Where one turn sends some rows of the set: a few examples, then the rows asked
litin: [ 29 -13  24  17 -15  15  -4  15 -15  11 -10  -4  -5  29  -1   6   2]
sene: [ 28 -10  21  15   5  -1   0  -2  27   0   0   3  -3  16   2  -2 -14]
dadi: [ 12 -13  15  15  -8   8  15   3  11  11   9   3  -9  17   4  18 -18]
fesu: [ 10  -2  -7   8   8   3   1   0  10  -1 -14  -9 -20   6  -2   4 -19]
gelof: [ 17  -9   4  13  15   2   5  -5  25  -6 -10  -1 -16  14   4  -3  -7]
zaki: [ 16  -8  -8   5  -6  13  -1   1  -2   5 -17 -11 -12  24 -33   5  11]
mek: [ 18 -11  -9  -1  -9  11   4   2  -2   5 -21 -10  -6  27 -25  -1  11]
siz: [ 21   3  23  25  10   0   7 -12  -3  -9 -10  -1 -12  28 -18   2  16]
fego: [ 21   3   4  11   5   1   2  -7   3 -11 -15 -10 -16  22 -33   6  15]
Lumu: [  7 -15   9   6  -5  12  10   2   9  21   6   3  -8  22  -2  16 -16]
keza: [ 11  -5   7   4 -11   8   4   6   4  12  -4  -3 -18  13   4  16 -25]
gomet: [ 19 -15  -2   8 -12  16  -5  13 -17  16 -16  -5  -1  26 -11   1   5]
vob: [ 14 -12  22  17  -2  -1   6   1  10  14  11   4   3  10  -5   6 -19]
Roki: [ 18 -11   1  10 -12  18  -3  11 -14  22 -20  -5  -5  24 -15   0   6]
zemo: [ 27 -15  32  29   2   4  -1   5 -10  -4  -1  -3  -7  26  -7   8  12]
Zeg: [ 19 -16   1  11 -12  19  -7  13 -14  16 -13  -8  -6  26 -23   4   3]
sir: [ 18 -10   2  11  -8  21  -3  16 -14  18 -18  -3  -3  27 -17   3   7]
ziv: [ 16  -6  -3   0  -5  14   6   5   1   7 -22 -10 -10  28 -30   2  12]
Gizu: [ 14 -12  -2   6   4   3   9   0  26  -2 -13  -4 -17   8   0  -3 -10]
radin: [ 24 -12  21  15   5  -4   5   2  24  -3   2  -1   0   8  -4  -1 -14]
nufa: [ 17  -9  20  16   0   4   1   0  13  19   9  10   2  16   0   5 -16]
Zokit: [ 25   8   6   9  -3   1   5 -13   7  -8 -19  -8 -13  25 -30   2  11]
fot: [ 29 -15  20  19 -12  12  -5  13 -19   5  -7  -4  -1  31   1   7   2]
Pabap: [ 17  -9   2  14  14  -2   6   1  23  -8  -9  -4 -12   6   0  -3 -10]
Rego: [ 26 -21  23  21 -10  15  -7  14 -16  10  -6  -6  -4  27 -10   6   4]
Buvor: [ 23  -2  13  14   0  -5   5  -6  27   0  -4   2  -7   7  -4  -3 -15]
Pudo: [ 17  -8  -7   3  -8  14   7  -1   3   7 -23 -10 -10  26 -28   1  12]
nuro: [ 14  -6  17  22   1  -1  10  -6  17  11   9   9  -3   9  -1   4 -13]
Lat: [ 23   5   2   5  -2  -2   4 -13   3  -8 -16  -9  -8  26 -29   0  11]
gufot: [ 29 -11  23  22 -10  19  -5  15 -15   9  -9  -3  -4  32  -6   7   1]
diz: [  8   0  -4   4  10   2  -2  -6  11   4 -15  -4 -23  12   1   3 -15]
puzu: [ 28 -11  31  31   1  11   5   2  -7  -7  -4  -1  -9  33  -5   7  10]
guvu: [ 21   8  10   7   2   2   5  -9   3  -6 -21  -8 -13  26 -32   1  12]
bim: [  8  -5   1  -5  -6   9   4   0   7  11  -7  -7 -22  21  -3  16 -22]
vagat: [  7  -9  -1   3  -6  10   6   2   4   6  -6 -11 -20  13  -4  16 -26]
Miz: [ 25  -1  22  23  10  -5   1  -7  -2 -13  -6  -4 -12  23 -18   6  17]
Zas: [ 28 -11  26  26   0   3   6   0  -9 -10   0  -1  -4  34   0  10  11]
bik: [  5 -16  10  11  -6   9  12   3   3  15   7  -3  -8  15  -5  16 -22]
Misiv: [ 23   3  16  22   7  -6   6 -15  -3 -12  -6  -1  -7  27 -16   5  15]
fab: [ 28 -11  29  29   0   7   8   4  -7  -4  -4  -1  -7  31   1  11  13]
sar: [ 24   7  20  27   8  -3   6 -12  -1  -9  -7   0 -10  25 -13   6  16]
Pez: [  6  -4  -7   6   2   5   3   4   8  10 -13  -3 -20   6   4   3 -15]

vagat goes to bik
Zas goes to Misiv
Where do these go?
Gizu goes to Pez
nufa goes to sene
Miz goes to fego
siz goes to guvu
fab goes to sar

Where one turn sends some rows of the set: a few examples, then the rows asked
kame: [ -4 -12  40  -7   6 -25  -3   2 -19  11   9 -23  22 -18  -5]
rel: [  3   3  36 -17 -14 -23   6   3   8   4 -28  -6  12  -5  -3]
Pona: [ 19   3  37 -21 -20  -6 -15  -6   9  19 -20 -13   6 -12  -5]
fasak: [  6   3  51  -8  -7 -24 -18 -13  10   9  -8 -10  21   3  -8]
zolim: [  2   2  48  -7  -1 -25 -10  -5  -8  19   3 -22  35  -6   4]
lav: [  8  -6  35 -19 -13  -6 -18  -4  -4  28   3  -9  33  -8  -2]
Nelid: [  6 -17  39 -24  -3 -26  -5  -7   6  17 -23  -2  22 -17 -17]
Gutog: [  0   3  49   0   8 -26 -14  -9  -1  14 -11  -7   2   4 -19]
sazu: [  6 -23  30 -15   6 -14  -2 -18   5  26  -1   3  14  -8  -2]
mori: [  7 -23  18 -12   3 -19  -9  14 -15   7 -17 -10   1  -6   1]
botun: [-10  -1  39  -3   8 -26   2   3 -11   6  -1 -11   4  -2 -18]
Mer: [ 10 -18  41 -16  -5 -13   0  13 -15  30 -18 -22  12 -22   3]
gesi: [  9 -24  40 -12 -20 -11  -9  -8  -9   8 -17  -8  27 -17   5]
Meber: [  7  -4  22  -9   3 -27   3  -5  12  24 -18   1  11 -20  -5]
Foz: [ 11   2  33  -6  -5 -20   2   6 -13   0 -20 -17   3   2  16]
kedan: [  2   8  38   2  -8  -5 -12   0  -3  20 -18  -5  -8  -4 -12]
magad: [ -1  -5  25   1  -5  -7  -3   4 -25   7   0  -5  -1 -10  -9]
vatoz: [ 10 -20  33 -24 -10   1  -5  -1 -16  18   3 -19   9 -21  -3]
fis: [ 12 -31  44 -19   9 -18 -11 -11 -16  22  -9 -11  18 -14  -6]
bafer: [ -3   3  37  -7   5 -30   3   9 -16  14   5 -21  22 -11  -5]
pelem: [ 12 -13  41 -19 -12  -8  -3   4  -3  12 -18  -5  -5  13  -4]
San: [ 11  -5  24 -10 -12  -3 -15  -4  -2  -1 -15  -9  -8  -5   0]
vogi: [ 14  -2  28 -13  -4 -15  -4   8 -27  27   5 -13  19 -18  -8]
Dofek: [  3   4  34  -4 -10 -13  16  -5   5  19 -13  -7   5 -10  11]
Rabag: [ 18 -16  41  -9   9 -16  -7  -2 -27  16  -9 -21   4  -3  13]
Reri: [ 20 -11  23 -22 -13 -14 -19  -5  -3  14  -9 -12  23 -27  -5]
fofur: [ 25  -9  37  -9   8 -18   1 -14 -13  35  -1  -8   6  -7   6]
zozof: [ 11  -1  49 -12  -3 -30 -12  -6  -4  20  -1 -20  34 -18  -7]
kuz: [ 31  -6  37 -12 -14 -27 -14  -3  -6  14 -29  -3  12  -7  -6]
zamu: [ 20  -6  25 -13  -1  -9  -8   7 -20  15 -10 -19 -11 -18  -5]
luba: [ 10   4  28  -4  -7 -14 -31  -6   6  19 -18  -2  19  -8  -7]
Mifas: [ 17  -4  24   4  -1 -20   4 -11 -13  10  -4  -6   8  -8  18]
Gali: [  7   1  49   1   4 -27 -24 -15   0  15  -8 -12  24   0  -4]
Vil: [ -5  -2  44  -3  11 -21   0   7 -15  12   1 -22  -4  -3  -9]
pabo: [  4   6  39   1   6 -29 -15  -2   1   3 -12 -11  -2   6 -10]

Reri goes to zamu
rel goes to fis
sazu goes to Mifas
Where do these go?
vogi goes to kedan
kame goes to pabo
kuz goes to Mer
zolim goes to botun

